One turn sends every row of this set to another row. A few are shown first. Where does it send the rows asked after them?
Z43: [-13  16  26  -4  -9   2   2 -16   7   8   1   6]
Z988: [-11  -2  31 -19   3   1   4   8  -3   9   9 -11]
Z847: [ -1  13  20  -1   8  -5 -11  -1   3 -15   6 -11]
Z898: [ -8  24  26 -10  12 -11   5  -5   1   2   0   6]
Z603: [ -5  14  14  -3  10 -16   6   1   5   0   1   3]
Z342: [ -4   2  25 -12  10  -4  -6  10  -2  -6  10 -17]
Z105: [ -7  19  41 -12   8   0   7  -6  -2   0   3   6]
Z448: [ -9  -1  31 -21  10   1   7   8   0   8   7  -8]
Z511: [  2  15  22  -7 -15  -1   7 -17   8   4  10  -9]
Z788: [-12  10  21 -16 -14  -5  13 -12   2   7   7 -12]
Z339: [-1 -5 32 -1 -1 -1 10  6  3 -7  9  0]
Z286: [-15  13  25  -5  -8  -2   8 -16   8   5   1   7]
Z487: [ -5  20  20   3  -2  -2  -7 -15   8  -7   2  -1]
Z665: [-11   8  33  -9 -15   5  -2  -2   8  -4  12 -17]
Z407: [ -8  13  33 -14   9   9   6 -16  -4  -6   7   6]
Z414: [ -8  27  29 -17   0   0  -7  -4   8   7   7 -15]
Z941: [-10  10  21 -21  10   6   4   3   4  -7   2 -21]
Z590: [ 0 -3 10 -5  8 -7  7 -2  0  0 12 -1]
Z304: [ -4  17  21   2  -3  -6  -2 -17   9 -10   5   2]
Z834: [-11  22  16 -14   1  -4  -5   1  12   8   4 -15]
Z818: [  4  12  22  -1   8  -7  -7  -4   4 -15  10  -8]
Z113: [-4  4 44 -8  1  5  9  0 -1 -5  8  3]
Z166: [-4 -1 33 -9  4 14  8 -9 -1 -4 10  5]
Z39: [-16   5  31 -15  -6   4   8  -4   2  17   4   1]
Z90: [ -8  19  38 -14  -9   4  -5  -6   6   1  12 -15]
Z259: [  9  18  21  -5  -4   6  -1 -11  12  -3   8 -13]
Z463: [ -4  11  10 -10  13 -13   4  -9  -3  -1   8   0]
Z933: [-18   7  21 -24  -2  -1  12  -2   0   1   3 -18]
Z666: [  1   3  27 -13  15  -3  -3   8   1  -7  11 -13]
Z593: [ -9  19  22 -14  14  -4   4 -16  -5  -3   6   4]
Z449: [-14   4  20  -6 -13   1  -1   3  12  -3   8 -18]
Z494: [-17   4  30 -17  -1   2  13  -4   4  14   3   2]
Z534: [-14  11  12  -8  -5  -2  -2   5  14   4   4 -17]
Z519: [  3  16  21 -12   8  10  -2  -1  11  -9   4 -18]
Z40: [ -2   0  17   1   4 -12   8   7   5  -5   6   0]
Z866: [ 1 -9 21 -5  3  5  9 -2  1 -2 13  1]

Z666 moves to Z448
Z39 moves to Z43
Z519 moves to Z941
Where do these go?
Z339 moves to Z113
Z90 moves to Z414
Z590 moves to Z866

